Questions about the matrix below. Counting starts at 0.
1) Give the entry directly above the largest entry.
2) Give the entry in the top-left corner.
3) Give the entry directly above 148.
4) Give the entry just right of 109.
5) Give the entry just left of 133.
6) Give the entry at row 1, column 0.
7) Give the entry at row 2, column 2.
8) Give the entry at row 0, column 2.
[[118 145 108 144 138]
 [131 149 106 124 142]
 [129 120 144 150 118]
 [130 121 139 134 117]
 [125 130 139 119 131]
 [141 128 136 118 121]
 [113 143 119 137 121]
 [107 142 110 140 121]
 [109 151 119 145 130]
 [110 143 138 146 132]
 [117 148 111 140 140]
 [122 118 133 147 111]
 [105 145 125 145 114]
 [138 151 112 137 117]
 [117 152 111 118 144]]
1) 151
2) 118
3) 143
4) 151
5) 118
6) 131
7) 144
8) 108

Questions about the matrix below. Rows and columns are numbered from 0.
1) The bottom entry of the column that holds the largest entry?
2) The entry in the bottom-right corner?
3) The entry in row 0 and column 1?
4) The entry in row 1 and column 0?
5) The entry in the top-right corner?
6) The entry directly below the largest entry?
7) The entry in row 2 and column 1?
8) The top-left entry?
[[145 112 129 145 124 116 123 131 135 128 142 138]
 [129 125 130 124 126 147 142 114 134 121 119 140]
 [111 137 134 131 136 130 131 135 125 143 117 118]
 [118 127 143 132 132 123 112 122 118 115 131 117]
 [130 117 126 136 112 116 130 149 132 120 127 128]
 [118 131 123 138 116 115 136 131 127 131 114 126]
 [123 120 119 146 127 130 138 127 129 125 122 129]]
1) 127
2) 129
3) 112
4) 129
5) 138
6) 131
7) 137
8) 145

B =
array([[127, 124, 128, 127, 126, 128, 125, 132, 132, 126, 132, 127, 133,
        137, 121],
       [123, 125, 134, 123, 123, 135, 128, 129, 128, 130, 130, 123, 127,
        134, 128],
       [128, 133, 123, 135, 130, 131, 136, 128, 123, 118, 128, 126, 126,
        126, 126],
       [137, 128, 126, 121, 135, 131, 121, 127, 138, 124, 140, 141, 131,
        139, 123],
       [127, 123, 139, 137, 140, 126, 126, 127, 138, 140, 121, 125, 126,
        132, 144],
       [126, 104, 138, 117, 125, 132, 107, 139, 135, 131, 141, 134, 132,
        133, 125]])
Report the entry just left of the largest entry.
A: 132
The entry just right of the smallest entry -> 138
Report the entry just left of 129.
A: 128
Report the entry just left of the smallest entry.
A: 126
The entry just right of 129: 128

A =
[[126 143 113 121 119 144 106 146 131]
 [136 134 122 110 128 148 101 133 130]
 [147 119 144 126 129 122 138 133 110]
 [139 141 136 118 116 118 140 128 114]
 [147 125 135 136 127 141 115 139 112]
 [115 120 142 140 146 116 119 113 113]
 [141 141 125 138 121 131 142 134 139]
 [130 149 121 139 109 138 141 143 119]
 [105 142 115 144 129 125 144 136 137]
 [148 113 136 134 134 122 147 137 114]
 [144 149 117 118 109 144 118 144 130]
 [124 147 119 136 115 116 144 145 134]
 [138 133 141 115 128 117 143 134 105]
 [134 129 119 134 139 124 150 150 110]]
The largest entry in the first column: 148
Which number is the entry directly below the smallest entry?
A: 138
The first entry on the main diagonal: 126
The minimum -> 101
The entry just left of the smallest entry: 148
The 2nd entry on the main diagonal is 134
The second entry, reading row by row -> 143
The smallest entry in the first row -> 106
The bottom-right entry: 110
The smallest entry in the first column is 105
The fifth entry from the end, reading row by row -> 139
Which number is the fourth-last entry, reading row by row?
A: 124
Which number is the entry just right of the smallest entry?
A: 133
The first entry on the diagonal from the top-right corner is 131
Which number is the largest entry in the last column?
A: 139
Which number is the third entry in reading order?
A: 113
Which number is the fourth entry in reading order?
A: 121
Which number is the entry directly above 145?
A: 144
The largest entry in the first row is 146
The entry in the bottom-left corner -> 134
The first entry in the row that holds the smallest entry: 136
The last entry in the row that holds the smallest entry -> 130

[[120, 121, 115, 126, 128, 144, 127, 118, 135, 124, 129, 134], [129, 109, 132, 130, 105, 119, 141, 143, 137, 130, 132, 110], [139, 130, 132, 128, 130, 131, 131, 121, 117, 132, 127, 134], [121, 140, 131, 128, 137, 119, 119, 134, 130, 125, 127, 127], [122, 123, 117, 127, 128, 142, 126, 119, 133, 125, 128, 134], [121, 139, 131, 128, 137, 118, 119, 135, 130, 125, 127, 126], [124, 134, 130, 128, 133, 122, 123, 132, 130, 126, 127, 127], [143, 130, 134, 128, 129, 131, 134, 121, 115, 134, 127, 134], [121, 138, 132, 129, 135, 117, 120, 136, 131, 125, 127, 124], [125, 126, 131, 129, 124, 120, 129, 136, 132, 127, 129, 121], [156, 132, 139, 127, 130, 133, 138, 115, 103, 138, 126, 140], [125, 133, 130, 128, 131, 123, 124, 131, 129, 127, 128, 126], [124, 125, 120, 127, 130, 139, 127, 120, 131, 126, 128, 134], [129, 114, 131, 130, 111, 121, 138, 139, 134, 130, 131, 115]]
Give the entry just right of the smallest entry.
138
Give the entry just right of the largest entry.
132
The minimum is 103

data =
[[122 124 139 122 141 147 121 142 117 130 136 135 124 133 122 120]
 [125 130 124 131 113 116 142 117 134 131 118 118 134 117 131 127]
 [152 137 122 129 114 121 133 134 133 146 135 142 132 137 134 131]
 [131 128 122 135 118 119 147 118 146 133 122 118 136 124 136 133]
 [119 125 128 139 136 130 134 124 142 128 131 125 134 125 126 138]
 [142 132 134 116 131 141 122 146 120 143 143 149 124 139 126 121]]
Which number is the fifth-last entry, reading row by row?
A: 149
The top-right entry -> 120
The entry in the top-left corner -> 122
The entry directly below 152 is 131
The bottom-left entry -> 142
The entry directly above the smallest entry: 141
Which number is the second entry from the end, reading row by row?
A: 126
The largest entry in the last column -> 138
The entry in the bottom-right corner is 121
The third entry in reading order: 139
The first entry of the smallest entry's row -> 125
Which number is the largest entry in the first row?
A: 147
The smallest entry in the first column: 119
The 2nd smallest entry is 114
Which number is the 3rd entry from the end, reading row by row?
A: 139
The entry just right of the smallest entry -> 116
Which number is the second entry on the main diagonal?
A: 130
Which number is the entry just right of the largest entry?
A: 137
The 4th-last entry, reading row by row: 124
The last entry in the row that holds the largest entry -> 131
Which number is the entry directly below 129?
A: 135
Which number is the smallest entry in the last row?
A: 116

Read these off the matrix that follows.
1) The largest entry in the first row?
2) The second largest entry?
3) The entry just left of the smallest entry?
4) The entry just right of the smallest entry?
5) The last entry, reading row by row?
6) The largest entry in the last row?
7) The second entry on the main diagonal?
8) The top-left entry?
134	135	136	133	119	121	140
138	140	140	119	143	117	123
126	112	128	126	135	110	110
109	115	144	115	139	116	126
124	118	134	135	141	137	114
147	123	132	110	137	122	118
135	140	135	109	106	136	125
132	140	139	142	128	123	132
121	116	129	120	136	116	114
132	137	135	150	137	136	137
130	137	129	119	113	113	123
126	129	134	125	138	129	129
1) 140
2) 147
3) 109
4) 136
5) 129
6) 138
7) 140
8) 134

[[128 140 123 126 122 142 136 144 135 131 127]
 [117 120 114 128 132 131 122 122 146 116 128]
 [135 119 139 116 129 136 106 119 129 123 127]
 [128 118 137 143 147 126 133 125 124 127 124]
 [122 117 141 149 135 131 130 130 129 129 133]
 [114 124 111 134 142 136 120 124 143 111 117]
 [112 133 125 138 126 121 152 135 127 109 133]
 [134 137 123 137 118 135 134 146 139 140 132]
 [113 144 126 140 119 111 148 145 122 112 137]
 [121 117 136 146 137 134 124 120 132 122 116]
 [142 115 135 143 136 137 122 119 135 146 115]
 [139 148 118 113 113 138 125 136 138 131 140]
 [134 147 126 126 131 144 137 142 118 132 106]]
Indices start at 0.
The entry just left of the largest entry -> 121
Which number is the entry in the top-left corner?
A: 128
Which number is the entry in row 0 and column 2?
A: 123
Which number is the entry at row 2, column 2?
A: 139
The entry in row 1 and column 1 -> 120
The entry in row 1 and column 0 -> 117
Which number is the entry just right of the largest entry?
A: 135
The top-right entry: 127
Which number is the entry directly below the largest entry?
A: 134
The entry in the bottom-left corner is 134
Which number is the bottom-right entry?
A: 106
The entry in row 0 and column 1: 140
The entry in row 1 and column 2 -> 114
The maximum -> 152
The entry directly above the largest entry is 120
Which number is the top entry of the column that holds the largest entry?
A: 136
Which number is the entry directly above the centre entry?
A: 136
